In the rows, zero is written as 128.
Where one turn sends some rows of the set: a few examples, then the rows asked
mesal: [113 138 111 114 134 106 143 114 129 134 134 106 121 186 141 161 136 125
 140 128  98 155 103 151 132  97 151 123 147 119 129]
Fibav: [122 129  97  88 143 112 115 113 140 169 126 111 141 155 106 134  93 106
 129 143 113 106 109 160 117 107 165 137 129 121 119]
der: [104 145 127 122 141 100 128 111 129 158 114 121 127 181 155 141 128 110
 151 132  92 129 139 157 128  80 136 140 117 119 134]
funov: [106 113  98 117 113 116 162 112 138 168 132  87 111 175 116 116 109 109
 150 141 113 127 133 141 112 123 102 115 117  86 139]
gotid: [111 121 108 100 107 139 133 117 156 164 119 101 149 156  93 126 121 114
 146 121 101 135 116 168 129 139 120 126 104 140 127]
Napot: [117 125 106 101 134 151 135 121 144 157 145 117 149 166 126 143 144 105
 143 126  94 129 130 189 107 117 149 127 122 126 129]
Kopa: [120 126 107 108 133  50 135 117 142 153 119  65 116 166 131 122 152 100
 144 132 109 127 117 168 122 103 137 126 119 121 120]
Pemo: [101 117 106 129 105  99 157 135 132 143 113  98 112 165 151 128 104 144
 138 104 123 143 115 145 108 120 142 132 101 126 122]
Vub: [144 130  92 103 150 120 148 100 158 158 111  91 119 188 123 107 109 124
 124 134 122  97 115 148 100 104 148 144 126 102 110]
nor: [133 133 127 112 105  86 125 109 155 154 149  88 151 161 125 135 143 121
 127 115  95 125 101 150 121  98 129 154 100 104 129]
bafa: [120 135 122 106 133  79 121 114 113 144 152  99 132 168 111 145 123 120
 140 130 113 138 114 137 114 104 159 100 108 121 120]
runi: [101 109 101 113 115 124 143 114 136 154 133 103 131 153  98 142 111  80
 138 134 105 138 105 153 143 111 135 117 131 105 128]
vilim: [124 126 142 115 147  81 119  83 138 147 107 113 125 176 119 128 102 123
 133 127  93 117 108 148 106 111 140 121 123 107 112]
lanem: [142 120 102 130 122 112 147 131 140 164 126 103 131 187 138 116 132 127
 147 129 104 135 107 133  90 113 170 121  83 135 116]
leba: [125 135  98 105 140 118 156 117 158 186 110 108  97 171 123 108 130 109
 125 153 122 129 130 164 105  89 134 141 110 144 124]
dule: [132 137 127 100 148 111 129 126 140 156  96 122 115 167  99 120 113 104
 129 116 107 125 116 170 127 127 145 114 125 142 117]
ritig: [142 137  80 104 144  87 149  95 148 147 145  94 126 168 134 124 117 130
 128 129 128 105 129 170  90 105 118 111 116 117 111]
zes: [136 115  92 103 149 125 128 116 127 142 132  96 150 179 153 117 130 137
 139 127 102 131 128 150 103 128 166 133  96  99 127]
Pofaf: [121 107 111 121  92 102 154  94 150 142 121 112 141 178 117 122 137 136
 144 113  94 121 108 140 107  85 127 136 102 119 149]
figo: [122 113 100 109 123 102 152 107 153 145 123  70 116 156 108  98 121 101
 140 112 114 130 119 144 112 123 121 148 109 129 165]
Ramuk: [101 110 100 116 115 113 139  97 149 145 143 111 140 180 146 160 110 121
 141 131  99 129 107 158 137 111 150 147 116 140  99]
Vor: [118 113 131 122 142  78 131 137 157 170 115  94 109 160 137 102 134 114
 133 111  91 115 119 167 122 130 120 138 119 115 109]
zivib: [114 124 104 111 133  91 149 118 135 148 128  72 120 163 119  72 152 116
 145 123 117 139 113 146 126 123 155 131 103 126 121]
noti: [130 129 104 134 139 129 148 109 166 153 121  93 117 168 111 101 141  92
 139 128 100 139 115 150  89 111 119 112 110 149 135]
vap: [119 129  90  91 127 102 146 129 145 170 110  91  99 149 130 113 125 132
 128 112 116 106 129 159 115 128 114 143 118 152 133]
Kolo: [103 117 104  92 113 115 160 137 154 150 125 111 105 165 112 117 106 109
 123 139  90 142 122 168 124 128 141 142 145 114 143]
gofa: [129 131 130 113 140  90 151 108 138 173 108 126 110 167 132 133 116 152
 145 133  91 127 116 130 109  86 136 140 113 124 134]
rapa: [133 123  96  88 149 138 142 124 152 142 133 111 138 153  96 104 125 115
 124 142 102 135 132 154 107 108 161 132 109 114 140]
Kenot: [101 111 107  98  99 118 139  88 137 169 118 102 145 175 117 143 143 134
 150 131  93 118 120 144 138 108 121 124 102 106 109]
Vofur: [125 115  99 105 126  90 121 111 145 153 177 123 158 166 136 134 116 139
 134 128 101 126 119 158 116 109 143 131 102 121 130]
lif: [111 127 111 117 129 137 122 116 140 153  98  76 146 168 130 118 162 119
 147 134 104 128 129 172  92 106 121 131 103 122 124]
Pel: [115 139  90  97 117  92 137  90 171 159 122 108 126 159 114 104 129 153
 143 130 126 102 119 153 104 120 117 124 126 126 133]
las: [141 124 107 124 145 120 164  85 129 152 115 114 105 173 125 109 139 115
 144 145  94 129 105 144 123 121 105 118 127 127 132]
lon: [ 97 122 110 120 109  96 150 135 152 156 136 102 113 184 148 123 124 129
 124 129 105 159 111 165 113 124 143 116 130  87 110]
gupaz: [112 117  96 122 146 100 137  94 147 156 125  76 145 155 150 126 133 109
 148 153 104 138 127 179 114  96 118 149  94 134 110]
lam: [122 133  78 116 137 105 172  96 147 157 140  74 117 184 141 133 127 113
 163 132  93 132 118 148 120 121 111 115 138 119 120]
lipur: [111 115 109 120 125 110 145 109 152 154 110 101 106 161 151 121 130 118
 137 165 127 138 128 181  96 134 140 150 100 136 122]
nek: [135 138 100 127 137 113 144 123 147 149 150 101 121 172 135 144 128 103
 147 124 107 125 125 112 115 115 153 103 100 102 111]
Zasu: [113 135 128  97 143 102 136 137 142 154 152 103 124 148 115 126 120 115
 129  96  95 134 112 177 122 129 145 127 145 113 125]
guki: [105 144  90 114  98 111 140 117 126 145 141  94 130 183 155 135  89 126
 122 123 108 112 114 153 100 115 134 139 122 123 108]

guki turns into Pel
gofa turns into gupaz
Now find these:
gotid turns into Zasu
lon turns into Vub
figo turns into bafa

Where one turn sends some rows of the set: a few examples, then the rows asked
Dak: [127 107 140 124 118 157 118 152 125 135 130 125 113 179  95 106 126 126
 114 139 110 133]
bug: [121 134 109 129 137 111 109 159 124 101  83 133 117 138 109 130 158 111
 122 124 124 127]
Tus: [119 134 156 120 139 110  98 134 115 143 108 126 106 126  81 148 140 106
 129 118 124 118]
vom: [135 133 130 133 106 116 119 156 118 117 113 142 118 182 121 109 126 115
 144 124 106 133]
Fosir: [116 135 117 133 133 138 119 164 105 137  87 127 116 135 115 104 125 125
 135 119 118 155]
zaduv: [111 132 133 108 101 131 115 138 125 134 138 130 107 114 102 101 145 116
 119 130  92 145]
Pidu: [139 108 143 144  90 136 111 136 134 122 148 144 117 122 104 145 142 124
 111 132 136 115]
lote: [127 150 138 148 107 152 115 128 106 124 127 141 123 162  80 123 133  95
 119 116 105 123]
fav: [140 117 132 116  93 122 110 128 112 126 111 131 133 125  86 110 136 137
  94 138 115 123]
Fegig: [112 120 130 132 112 134 112 141 125 108  82 130 130 115 100 120 168 122
 145 140 143 141]
nok: [122 140 129 145 146 123 121 148 121 116  92 131 114 129 121 128 104 114
 128 122 137 142]
pelek: [111 130 136 117  98 149 140 124 111 136 109 145 112 129 117 161 127 129
 143 134 127 138]
kot: [122 127 155 126 122 144 111 137 137 143 102 140  92 140  90 162 152 101
 135 123 142 138]
vevat: [127 121 117 134 104  96 122 137 119 115 131 134 127 167 113 124 131 130
 134 156 111 138]
tuzam: [129 137 126 126 116 125 137 149 119 133 119 150 105 131 117 166 125 113
 100 138 111 127]
buned: [121 120 155 138 134 139 108 138 132 145 115 133  97 146 114 123 133 114
 146 135 156 164]
Zapav: [109 129 132 125 152 138 118 128 130 158 116 124 102 121 106 127 129 127
 139 121 124 153]
gipi: [139 123 149 167  86 129 127 136 118 118 127 135 117 154 125 143 139 140
 125 124 130 138]
Zod: [121 146 129 153 112 136 111  99 133 118 114 145 129 148 110 106 151 126
  98 125 125 129]
tez: [149 113 134 120 119 107  94 137 108 116 114 132 133 144  88 131 164 137
 113 137 111 132]
rok: [128 121 136 143 120 131 112 158 108 115  93 134 121 134  97 126 119 119
 155 141 151 157]
vizo: [109 114 153 106  98 131  98 129 124 120 134 142 108 112  93 115 124 113
 125 139 139 130]
Rem: [120 119 131 133 148 146 110 148 120 117  78 123 140 139 107 118 150 120
 134 120 128 118]
Bupu: [127 113 139 125 131 157 119 143 140 139 107 141 109 160 123 110 138 143
  95 131 126 129]
Kebo: [117 119 147 146 107 139 118 125 126 123  88 142 109 150 128 129 141 133
  98 114 145 158]
votof: [ 97 134 137 132 125 109  92 139 141 123  99 132 126 141 106 118 152  98
 147 111 108 129]
gef: [140 126 140 138 114 125 119 134 131 130 122 140 113 160 121 148 136 104
  76 132 119 134]
vedus: [126 115 125 152  84 130 127 146 131 106 152 132 109 136 101 129 157 116
 138 123 118 131]
vela: [125 120 151 141  85 163 126 135 138 129 140 136 109 140 112 131 129 143
 134 125 122 127]
zoge: [125 138 153 121 149 122 104 138 110 146 101 125 103 133 119 133 129 141
 117 139 135 147]
Saput: [113 131 126 152 136 135 110 114 124 124 145 139 121 161  88 141 157 124
 114 147 116 139]
fufak: [109 138 136 150 114 133 111 125 113 131 142 146 120 139  90  96 112 118
 109 143 129 126]
kis: [108 134 144 129  94 130 107 141 136 131  91 143 113 116 102 128 156  84
 136 116 133 133]
felal: [120  96 119 129 118 114  99 136 124 109 133 142 122 150  95 143 167 106
 139 136 134 145]
led: [121 141 118 115  91 144 144 126 133 129 122 128 110 139 110 128 146 114
 119 125  88 138]
sebi: [119 126 136 104 131 132  86 147 133 139 106 135 118 131 105 110 158  95
 125 119 121 111]
romas: [121 144 109 144 114 146 136 119 110 121 116 148 131 148  86 139 129 137
 131 140 117 117]
Napam: [138 103 143 159  88 147 115 148 116 117 128 126 119 144  92 114 154 139
 115 114 127 136]
Pidak: [114 146 140 106 132 121  95 142 134 144 115 141 102 142 105 153 127 111
 147 126 107 136]
mokur: [125 113 139 137 105 147 124 156 102 111 105 129 106 170  96 111 146  96
 134 106 131 139]

Dak turns into fav
tuzam turns into vom
fufak turns into Zod
Now find these:
nok turns into votof
Napam turns into Pidu
felal turns into pelek
bug turns into Pidak
kis turns into buned

